Families of rows that turns and mirrors carry onto each other, the same ones carrying the whole set onto itself: the rest of each named row's family, in list order
8 families of 4 rows
J_355: [  4   4 -27 -20  -9 -16 -12  13   9   4 -29   0  21  39 -55]
J_274: [ 24  31 -34  -1  -8  60 -28  -8  -8 -10 -12  24  12  28 -36]
J_183: [ 23  32  -7 -25  17  18  -5 -35 -25 -36 -29 -15  15   3  12]
J_354: [ 34  24 -37  -4  -6  44 -21   1  -9 -14 -10  30  -5  41 -44]
J_625: [ 33  17  -9 -21  24  14  -3 -25 -16 -49 -18  -1   4  -8  15]
J_495: [ 42  19 -39  -4  -6  42 -28  -5  -8 -29 -11  33   7  25 -41]
J_757: [ 32  21 -35  -4  -6  44 -32 -10  -6 -22 -13  26 -11  39 -42]
J_225: [ 37  34 -35  -9   2  46 -27  -7 -16 -23 -11  41   5  18 -38]
J_993: [ -9  11  -5   8   2  -3   6  -9  27  12   3  14   9 -26  10]
J_716: [ -1  11 -17 -11 -18 -14 -11   6   7  12 -30 -12  34  43 -38]
J_750: [-19  24  -8   3  -5  11   2  -7  18  14   4   5  16 -24  11]
J_331: [  1   8 -20  -5 -20 -31  -3   6  16  13 -19   2  19  37 -41]
J_709: [ 30  28  -6 -17  29   1   5 -26 -18 -42 -17  -6  13  -6  15]
J_166: [ 31  25  -6 -24  22  16 -10 -28 -24 -36 -27  -4 -12  -8  11]
J_177: [ 41  34 -44 -23  -3  42 -21  -3 -12 -15 -17  26   0  25 -43]
J_542: [  8  -2 -26  -6 -17 -22 -15  14  17   5 -28   5  25  30 -50]
J_916: [ -5  11 -33 -16 -13 -16  -7   5  28   8 -23   7  18  44 -45]
J_73: [-11  18 -13  -1   7  -7 -17  -7  32  17  10   7   0 -27   1]
J_506: [ 38  27 -35  -5   8  46 -45  -4  -2 -13   0  27  -5  27 -30]
J_889: [-10  20   0   9   2 -14  -2  -4  20  10  -4  10   1 -27  12]
J_345: [ 14   8 -20 -16  -9 -29 -33   6  11  11 -18  -6  17  41 -43]
J_892: [-14   5  -8   0   4  -7   4   2  29   1  -1  10  10 -29   7]
J_825: [ 37  20  -4 -23  24  13  -1 -32 -23 -36 -29  -2   5  -5  11]
J_577: [  9  -3 -20  -7 -15 -21  -6   6  15  12 -25  -3  24  41 -45]
J_56: [-10  23  -9   5   7  -6  12 -10  21   8  -5   9   1 -32   9]
J_948: [ 36  18 -34  -6  -5  52 -26 -10  -8 -15 -12  36   0  30 -41]
J_319: [ 29  24  -6 -26  35   4 -22 -32  -9 -35 -22 -12  -1   1  14]
J_921: [ 30  28  -9 -23  29  18  -2 -29 -22 -42 -32   5  -5   3  10]
J_708: [ -7  22 -14   2  12  -9  16   3  32   8   3  -1  11 -15  13]
J_796: [ 33  40  -9 -26  23  10  -2 -24 -18 -35 -18  13   8  -3  22]
J_714: [-23  12 -13   4   4  -4   9   0  32   7  11  11  10 -15   1]
J_325: [  9   5 -22   6 -16 -23 -14  11  19  12 -21  -6  13  41 -43]

The rest of the family of J_331: J_354, J_56, J_921
The rest of the family of J_708: J_177, J_916, J_796
The rest of the family of J_625: J_495, J_542, J_892
The rest of the family of J_889: J_757, J_166, J_325
The rest of the family of J_225: J_355, J_709, J_714

Families of rows that turns and mirrors carry onto each other, the same ones carrying the whole set onto itself: the rest of each named row's family, in list order
10 families of 4 rows
J_65: [ 23   8 -14  11  -3  27 -15 -15 -12 -21  14 -32]
J_876: [ 42  -2  -8 -23  -2  14  24  30   7   2 -24  -5]
J_588: [ 37   6  -7 -23  -4  19  13  17  -2  -9 -37  -3]
J_244: [  6  10  20 -16  17  -9 -25   1 -20  -6  30  36]
J_510: [ -5   2   6 -26 -13 -38  28  -2 -11  38   7  -5]
J_885: [ 22  21 -20   3  -8   9  -7 -25  -2 -23  27 -30]
J_926: [ 35 -12  14 -22   6  19  15  23  -1 -12 -31  -6]
J_824: [ -1  -5  11 -19  -2 -25  26  -9 -16  47  21  -7]
J_132: [ 36 -12  -4  -7  -6   2  20  18   6  -5 -37 -15]
J_841: [ 10  25  10  -8   6 -35 -16   6 -21  -6  34  29]
J_360: [-10   7  12 -33   0 -34  34   6 -17  30  13  -5]
J_424: [-15   1  12 -34  -3 -17  23  11 -16  39   5 -26]
J_581: [ 20  24   6  -3  11 -28 -20   4 -14   7  28  35]
J_888: [  9  12 -18  -4  -4  26  -2 -12 -13 -31  21 -33]
J_883: [ 46  -6   5   0   0   0  28  17   0   0 -33   0]
J_186: [ 17   9  13 -13  14 -10 -18  18 -16 -13  42  32]
J_160: [ 13  10   0   5   7  29 -12 -16   0 -25  20 -33]
J_901: [ 19  19 -22  12  -8  21  -7 -20  -8 -28  16 -18]
J_320: [ 15  29  17 -17  13 -25 -35   8 -21  -3  25  16]
J_437: [ -5  -8  16 -22  -4 -25  25 -13 -25  41  -2 -13]
J_536: [ 43  -6  12 -11   7   3  15  16  -8  -3 -40 -12]
J_658: [ 43   4   4 -12   6   2  17  15 -13   4 -44   0]
J_302: [ 17  22  -8   3  -1  19 -12 -34 -11 -19  17 -29]
J_891: [  2   8  -4   9  -3  18   0 -22  -3 -37   7 -29]
J_68: [ -4  -6  21 -33   5 -27  28  10 -24  35  10 -16]
J_809: [ -1  -5  -1 -17  -5 -43  25  -2 -17  35  12 -20]
J_471: [  6   7  -8  16   2  18   5 -19   0 -31  30 -20]
J_379: [ 10  18   7 -13  10 -12 -17   9 -12  -3  39  39]
J_249: [-13  -9   7 -25  -7 -27  34  14  -9  31  14 -19]
J_910: [-11  -4  10 -24 -10 -13  34   8  -5  41  16 -19]
J_419: [  3  23  17 -21  12 -28  -9   0 -10  -4  37  31]
J_459: [  9  16  -8   2  -2   4 -14 -35  -7 -25  16 -34]
J_931: [ 41 -13   2  -1  -1  19  10  15  -2   3 -34 -16]
J_555: [ -1  10   5 -24  -4 -31  27   3 -29  41  14 -21]
J_124: [ 40  -9   3 -18   8  26  19  18  -8   2 -30 -11]
J_805: [  7  24  23 -19  16 -12 -23  -3 -13   6  39  27]
J_984: [  5  17  -2  -3  -3  35  -2 -20  -7 -23  19 -29]
J_762: [ 18  13  22  -9  14 -31 -22  -4  -9   3  28  32]
J_518: [ 31  -9   8  -7   2  20  17  18  11  -6 -34   1]
J_349: [ 20  18  17 -13  18 -30 -22  20 -17   6  38  18]

The rest of the family of J_244: J_885, J_424, J_883
The rest of the family of J_65: J_360, J_419, J_931
The rest of the family of J_437: J_876, J_320, J_471
The rest of the family of J_809: J_926, J_581, J_984
The rest of the family of J_536: J_302, J_379, J_249
The rest of the family of J_459: J_186, J_658, J_910

Families of rows that turns and mirrors carry onto each other, the same ones carrying the whole set onto itself: the rest of each named row's family, in list order
5 families of 8 rows
J_928: [ -2  -2 -20 -28  23   4  26 -37   8 -21  44  11]
J_478: [ -3 -36 -18  27   3  -4   4  -1   5  37 -12  28]
J_254: [  5 -10 -13  14  58  15  30 -23  18  15   3   9]
J_899: [ -2  10 -18 -36  14 -15  28 -35  15 -22  23  -8]
J_517: [ -6   8 -40   2  20   7  11  15 -27   3 -25  40]
J_219: [-14   7 -45   9  24  -6   3  14 -22  -5 -10  48]
J_104: [  3 -15 -10   6 -14 -23  22 -37  39   6   7  -5]
J_252: [ -6 -17 -26  42  23  -8  15   4  13  23 -18  30]
J_97: [ -1   7 -35 -27 -15 -28 -10 -14 -22 -19  15  16]
J_620: [ 14 -24  -2   1  -3 -21  21 -38  30  10   5 -10]
J_307: [  6 -28 -10  19   9 -21  29 -32  31  12  30   0]
J_983: [-12  -7 -26  -2 -26 -39  26  -7  20 -15 -12  20]
J_960: [-19   9 -44 -18 -20 -28  -5  -6 -11 -12  24  18]
J_106: [-12   2 -38  12  19   7   0  19 -20   3 -20  43]
J_78: [  4 -20 -18  35  31  -5  19   5   4  28 -22  21]
J_886: [ -9   3 -44 -10  -5 -30  -1  -6 -22 -17  39  28]
J_311: [ 11  -4 -13   3  50  25  33 -18   6  20 -13   6]
J_647: [  7 -17  -9   9  40  29  35 -18  16  23  -3   8]
J_410: [ -1 -19 -21   1 -33 -33  12 -10  11  -7 -17  25]
J_397: [  3 -22 -25  35  12 -10  18  12  -6  33 -18  26]
J_314: [  4 -10 -24  34  20  -2  14   6  -1  34 -26  16]
J_332: [  8   2 -14 -31  15 -20  25 -46  11 -14  27  -7]
J_602: [ -9  17 -37 -27 -14 -24  -4 -22  -9 -21  24  12]
J_855: [  9 -32  -2  -6  44  16  30 -29   8  23   3  12]
J_788: [-13 -24 -27  14 -23 -24  25  -5  17 -11   2  43]
J_666: [  8   7 -29 -12  51  12   9 -10 -31  14  24   4]
J_264: [  2  12 -33  -8  54   9   1  -1 -33   4  11  16]
J_857: [ 10   1 -13 -39  14  -5  13 -43   3 -16  26  -8]
J_590: [-12  18 -39 -20 -12 -35  -2 -10  -7 -18  22   5]
J_125: [  6  18 -34  -7  48  15   2  -6 -30  15   9   5]
J_552: [  5  -6 -12   5  55  29  21 -17   9  16   0   5]
J_432: [-10 -15 -35 -13  10  -4   4   9 -34   1  -8  53]
J_668: [ -2 -17 -11   2   1 -15  24 -36  38  14  22 -13]
J_455: [ -3   4 -22 -41  21 -15  29 -35   0 -18  33   0]
J_479: [  1  -9 -12   5  -4 -30  23 -30  37   6  12 -17]
J_843: [ -3  17 -36  -7  57  13   1 -12 -20   0  23  15]
J_272: [ -5  -9 -27  -2 -28 -46  18 -13   8 -12  -8  27]
J_121: [  0  -2 -28 -22  40  17 -10 -17 -28  14  30  12]
J_941: [-12 -22 -23   3 -23 -41  32  -8  18  -4  -8  27]
J_720: [-11   5 -43  -5  13  13   6  16 -31  -1  -9  44]

The rest of the family of J_432: J_928, J_478, J_307, J_886, J_855, J_788, J_121
The rest of the family of J_552: J_104, J_106, J_78, J_332, J_602, J_264, J_272
The rest of the family of J_857: J_254, J_219, J_252, J_97, J_620, J_410, J_843
The rest of the family of J_941: J_960, J_647, J_397, J_666, J_668, J_455, J_720

